Each row has a name. Each question is about the rows just above it.

lizu: [ 94 124  93  96 126 102 110 130 113 151 170 117 145 129 106 134 135 124
 130 121 136 152 135 135 117 143  81  36 102 125 117]
Napaf: [142 168  98 146 141 144 100  88 158 141 107  53 139  68 109 118  68  68
 124 141  57 130  68 133 109 141 103  98  80 161 118]
fes: [124 135 155  99 112 194 128 160 120 126 171 132 160 128  75 142 123 155
 138 124 146 122  72 156 156 114 135 223 196 157 160]
Whose row is [ 94 124  93  96 126 102 110 130 113 151 170 117 145 129 106 134 135 124
 130 121 136 152 135 135 117 143  81  36 102 125 117]? => lizu
Whose row is [124 135 155  99 112 194 128 160 120 126 171 132 160 128  75 142 123 155
 138 124 146 122  72 156 156 114 135 223 196 157 160]? => fes

Gute: [131 151 115 137 111]
memi: [119 118 115  89 135]
fuz: [142 127 124 142 147]
Zap: [153 130 179 179 117]
faro: [134 137 133  77  99]
Meza: [137 113 121  38 138]
Viz: [127  68 132  68 135]
Mego: [128 128 138 128 128]
tomum: [142 142 138 142 113]
Repeated in Viz: => [68]
The value that Mego holds more than once: => [128]
Repeated in Zap: => [179]
Which value appears more than once in fuz? => [142]
The value that tomum holds more than once: => [142]
Where do [127  68 132  68 135] appear? => Viz
Whose row is [134 137 133  77  99]? => faro

volad: [129 209 152 146 131  39 125 164  95 114 132 121 195  69 218  59  39  75]
noz: [ 98 142  87 176 153 139 116 112 140  82  48 221  69  62 152 208 142 207]
Dileg: [129  34  97 131 153  84 131 212 137 124 166 177 169 131 131  84  34  64]
motem: [106  74 145 135 113  49 143 183 195 145 145  73 130 125 231  35  72  29]
rav: [189  93 193  47 103  84 148  74 120 137 196 108  65 136  60 232 218 136]
Which value appears more than once in rav? => [136]
Repeated in motem: => [145]
Repeated in noz: => [142]
Whose row is [129 209 152 146 131  39 125 164  95 114 132 121 195  69 218  59  39  75]? => volad

lusus: [138 119 136 154 161 132 162 150 150 106 112 105 154 137  98 141 113 145
 168 122 128 148 117  94  87 135 133 104 146]
diniv: [117 158 132 151 140 162 160 138 161 156 157 170 132 178 185 167 166  90
 159 161 127 144 184 177 208 145 154 201 113]
Lof: [125 103 129 111  97 127  88 104  82 118 138 153 112  77 101 102 112 139
  94 136 138 111 130 123 128 128  97 145 123]
maton: [131 149 115 139 161 131 162 151 173 132 127 130 153 178 154 142 138 122
 164 124 122 151 133 141 130 143 154 141 137]
zudu: [123 115 132 119 104 140  97 115  94 129 139 151 115  95 121 116 134 129
 106 143 141 120 139 134 144 132 108 149 121]
mefit: [121 112 137 105  90 136  84 106  77 136 131 130  92  77 112 108 128 134
  75 141 141 102 121 120 130 109 109 113 114]
rut: [144 128 125  99 110 168  89 131 109 157 164 204 123 112 142 100 182 167
  93 160 186 139 140 164 157 170 121 185 150]
zikag: [153 157 128 160 218 169 204 215 217 142 111  99 184 212 139 156 154 150
 207 129 149 199 111 110  90 162 184  93 174]
tulu: [126 184 117 139 137  89 168 122 194 152 128 109 136 218 209 167 137  87
 154 100  91 125 138 183 177 121 166 135 118]
refaz: [128 142 119 127 136 117 141 129 150 141 127 123 133 154 146 133 128 120
 135 119 141 128 127 138 133 125 141 141 127]
Which row holds [144 128 125  99 110 168  89 131 109 157 164 204 123 112 142 100 182 167
  93 160 186 139 140 164 157 170 121 185 150]? => rut

gunuz: [168 145  87 166  98  69]
nusum: [158  73 163 137 137 131]
Ber: [147 134  88 161 134 164]
naz: [ 69 178  93 162 124 138]
paz: [132 172 160 137 143 124]
gemu: [154 154 139 113 113  95]
komo: [153 196 196 196 145 163]
ner: [ 91 147 125 164 122  93]
lafa: [ 96  96  96 103 147 142]
mutat: [147 134  88 161 113 107]
fas: [ 97 245 127 132 127 148]
Which value appears more than once in komo? => [196]
The value that fas holds more than once: => [127]
Which value appears more than once in lafa? => [96]
The value that Ber holds more than once: => [134]
Which value appears more than once in nusum? => [137]

